Some points, each followed by its number:
[-24 -38   7 -26 -39 -43  72  52  -7 -38  47 -46 -12 -65 -30  28 -62   1
  -3 -29 -33  97] 0
[-16 -50  -3 -21 -34 -50   6  52 -12 -38  66 -47 -29 -61 -34  15 -61  -8
   8 -27 -31  46] 1
[-10 -52  24 -28 -21 -24 -16  -6  60  29  -8  -1  -7 -53 -29  26  -3   3
 -29 -12 -11  -1] 2
[ -3   1   8 -14 -17 -61   9  12 -35 -23   6   1 -21 -42 -35  52 -57   8
 127 -24 -26 116] 3
[-14 -31  44 -28 -32 -26 124  -6  40  30 -13 -19 -20 -51 -34  52 -12  18
 -15 -22 -28   8] 4
[-12 -40  33 -27 -25 -31  39  -4  27 -33  11  11  38 -12 -26  35 -10  -8
   2 -17 -49  -1] 5
[-14 -57  26 -20 -20 -16  39  -2  43   7 -23 -12  18 -33  -8  35   1   1
 -41 -15   1 -12] 6
[ -2 -17   9 -20 -27 -64 -20  27 -42 -29 -10 -14 -25 -46 -39  38 -67  19
 127 -30 -34 127] 7
[-14  34  29 -16 -12   1 127 -15  36  14   5  22  37  81   4  31  46 -21
 -39  -7 -42   0] 8
[-14 -63  30 -22 -29 -19  60  -3  53  -8 -21 -32  52 -46 -25  49 -14  17
 -29 -18 -16   7] 9
[-13 -35  11 -20 -37 -55 124  51 -19 -29  27 -47 -23 -55 -42  21 -67  33
  55 -31 -54 127] 10
[  1 -27   1  -7 -17 -62  42  26 -31 -23  40  -5 -11 -34 -23  23 -61  16
 127 -25 -20 108] 11
[  1  43  -2 -19  -7 -66  74  19 -51  -9  11 -17 -10 -30 -21  55 -54   7
 127 -22 -20 127] 12
[ -4 -55  13 -18 -21 -53  49  10 -28 -16  -7  -6  14 -51 -34  41 -51  -3
  52 -23 -41 100] 13
[-14  92  27 -18 -27 -20  50  -8  54  -5 -27 -16  57 -53 -12  32 -12   1
 -38 -19 -14   0] 14
[-15 -38  37  10 -17 -14  54 -12  24 -24  -9  43  73  78 -32  33 -24 -26
  19 -16 -38   2] 15
[-12 -19  22 -25 -20 -19 -45  -2  70  78 -10 -10   1 -34 -22  42 -11  -3
 -34 -15  -7 -23] 16
[  2 -23   4 -11 -18 -62   4  23 -34  -6  78  -8 -22 -46 -31  34 -64  18
 127 -25 -12 127] 17
[ -2  10   5   4 -14 -57 127  17 -32   2  33  -5 -10 -37 -30  40 -50  18
  88 -22 -44  52] 18
[-24 -60  29 -31 -32 -43 127   1  70  10 -19 -26  89 -67 -25  45 -38  24
 -22 -23  -9   8] 19
[-20 -70  30 -21 -30 -34 119  -3  83  15   1 -38 -10 -60 -27  54 -30  -8
 -39 -19 -40   6] 20
[ -2 -23   7 -15 -15 -51  11   9 -32 -13   3  -6  18 -41 -33  35 -51  -1
  60 -21 -32  63] 21
[-20 -62  39 -24 -32 -32   8  -3  66  30 -10 -33  -9 -62 -34  56 -34   9
 -19 -24 -18  27] 22
Which three points above are nearest to each new point by angle? Their numbers follow each, nearest first.
[-12 -53 -10  43 -28  26 -14 -14  13 -18 -24 -35 -18 102  13 -19  87  15
 -33   6 -18 -33] >> 8 15 6
[-14 -37 -10  22 -36 -16 -29  -5   0 -12 -16  13  25  50  44  -9  59   1
 -56   2  -2 -33] >> 8 6 15
[ 27  37 -16 -12  84  42 -66 -25 -37  38   1   2  23  10  -6 -30 -28  -6
  45  16  16 -46] >> 16 17 7
[ -4 -46 -10  21 -25 -14  -6  -7 -11   3 -20  12  -2  12  58 -14  42  10
 -49   7  -6 -33] >> 6 8 2
[ 18  23  -2 -13   7  62 -70   9   3  -7   6 -23  21   3 -14 -34 -34 -13
 -18   2   3 -10] >> 16 14 1
[ 22  30 -14   5  71  28 -52 -21 -22   2   4  16  41 -29  -9 -21 -30  -8
   4  18  13 -23] >> 14 16 21
[ 25 127 -13 -11  97  24 -57 -26 -39 -19 -10 -13 -27  -6 -19 -28 -26 -23
  50  15  10 -28] >> 12 3 7
[ 29  50 -10   3  25  83 -51   0  15  -5 -23 -40  26  -6 -14 -44 -47  -1
 -10  14  43 -34] >> 14 16 2
[ 30  20 -11  -4  31  87 -56   2  12  17  -6 -32  20  30 -14 -42 -36  -6
 -29  15  62 -36] >> 16 14 2
[-12 -61  -1 -22 -25 -39 -28  49  -2 -28  35 -46 -17 -37 -24  11 -58  -4
  12 -25 -33  34] >> 1 0 21
[ 22  -5  -8   3  34  76 -43   0  18  -6   1 -34   3  66 -14 -37 -45   1
  -8   8   9 -37] >> 15 16 8
[-25 -49  -5  -9 -23 -38  59   5 -10  -9 -10  87  17 -13  26  12 106 -34
 -63   9 -16 -17] >> 8 6 5
[-20 -63 -10  59 -42 -14  39 -14   1  17 -40 -14  15  33  37  -9 127  16
 -53   3 -38 -44] >> 8 6 9
[ 21  73 -16 -13  46  47 -57 -17 -16 -22   8   1  -1  76  -2 -25 -21  25
   0  19 -12 -25] >> 8 15 14
[ 29  89 -11  44   7  78  11   8  19   7 -18 -22 -45 122  -9 -38 -30  12
 -46  17   5 -41] >> 8 15 14
[ 31  48 -13   7  29 103  -1   2  18   1  -5 -41 -39 127  -4 -40 -33  24
 -20  18  16 -36] >> 8 15 14
[ 11 118 -13 -15  40   5 -64 -26 -31 -18 -17  33 -16 -17  14  -5 -18 -21
   6   9 -11 -19] >> 14 12 3
[-25 -13 -11  24 -23 -36  86   0   2 -27   4 127 -20 -57  36  18  76 -23
 -69  17  15 -11] >> 8 6 4
[-12 -58 -17  40 -38  -2 -61 -16   1   8 -23   8   2 127  75 -16 127  11
 -59  15  -7 -53] >> 8 15 16
[ 22  50 -18  22  69  17 -48 -26 -30   5  -3   9  10 -42 -11 -22 -12 -19
  19  17  36 -34] >> 14 3 16
[ 26  97  -9  -9  92  25   8 -28 -22  -6 -14 -16 -15 -35 -18 -23 -37   1
  75  11  19 -12] >> 12 3 18
[-34 -77  -8  24 -43 -53  33   8 -13  -2  30  42 -25 -64 109  20 127 -21
 -78  13  12  -3] >> 6 2 20
[-14 -69 -16  56 -41   6 -20 -15   4  14 -25  -8   0 127 113 -18 127  10
 -54  11 -28 -42] >> 8 15 6
[ 22 127 -11  -1  76  37  42 -20 -17  -4  -7   0  -5  -7 -16 -20 -36  20
  24  15  63 -34] >> 14 12 18
[ 27 -22 -10  -7  14  94 -50  -3  23  11 -16 -54 -24  82 -19 -51 -42   5
 -17  16  43 -53] >> 16 15 2
[-23  37  -1   6 -29 -42  19   7 -10  -1  22  75  17 -31  26  12  58 -16
 -61   5  66 -22] >> 14 8 6
[-10 -22  31 -14 -26 -22  74  -7  33  25  10 -13  26 -44   8  20   2  -5
 -33 -14 -33  -2] >> 20 19 4
[ 20  80 -19   9  62  28 -34 -24 -33  18   3  18  -7 -18  10 -26   2  -6
  -8  20 103 -29] >> 14 16 12
[ -8 -35 -13  33 -30  17  -1 -10  -9 -26 -20 -33   3  98  16 -27  65  24
 -44  11 -28 -36] >> 8 15 6
[ 10   5  -6 -16  26   4 -34 -14 -13   5 -12  37  28   0 -27  -8 -11  -8
   3   4 -12 -25] >> 15 16 5
[ 28 -36  -7 -18   2  98 -10  11  22 -26  -6 -58 -24  44 -18 -46 -51   3
 -16  16  28 -22] >> 1 6 9
[ 19 127 -16   5  52  31 -23 -20 -17 -17  13  19  -1 -33  13 -18 -20 -11
   1  17  20 -22] >> 14 12 3
[ -6 -53 -14  18 -25  -2  34  -9  -2  -7 -22  11  -8  61  34 -20  61  -5
 -49  15 -36 -33] >> 8 15 6
[ 22 -14  -6  11  22  47 -19   6   9 -16  18 -32 -23  26 -23 -35 -32   9
 -17   5  20 -41] >> 1 16 2
[  8  -8  -5   4  33   5 -38 -13 -20  13 -15  33  37 -36   0 -14 -24 -11
   2   4  56 -31] >> 16 2 6
[ 22 127  -9  -4  85  52 -65   6   1   0  -1  58  -4   5   8 -21 -49  14
 -14  14  61 -19] >> 14 16 12
[ 27 -23 -10 -14  26  98 -59   1   7 -13 -18 -49 -43  45  -6 -51 -42   5
  -7  19  86 -40] >> 16 2 1
[-24  14 -12  10 -23 -31  29  -5 -12  23   4  85   6 -41  95   3  60 -34
 -66  13  24 -25] >> 8 6 14
[ 18  16 -18   5  57  28 -35 -20 -22  11 -19  40  -2 -23  -3 -22 -20 -11
   0  18  13 -40] >> 16 2 14
[ 26 127 -19  -2  85  19 -52 -29 -34  26  15  24  16 -25   8 -23 -26 -20
  14  22  20 -39] >> 14 12 16
[-18 -56   5 -29 -32 -35  90  35  -5 -32  11 -48  33 -45 -10  23 -59  -8
 -20 -24 -48  28] >> 0 10 19
[ 23  10 -19   1  68  38 -57 -20 -28  10  -9  20  13  -8  -7 -25 -20  -1
 -11  21  -9 -38] >> 16 2 15
[ 35  29 -16   6 109  70 -62 -17  -6  19  22 -27 -49 -18  -4 -33 -32   0
  29  19 112 -40] >> 16 17 7
[-17 -20  -7  29 -38 -21 -40  -8  -1   4 -16   1  78  86  42  -5 112  18
 -50   1 -37 -35] >> 8 15 6
[ 12  79  -8  -3  51  22 -28 -21 -20 -17  19  16  -4 -23 -13 -14 -34  -7
   5   5  61 -25] >> 14 12 17
[ 19  20  -9  10  56   8 -63 -27 -30 -33  -4   5 -12 -47 -14 -16 -27  -2
  31  10   2 -42] >> 7 3 21
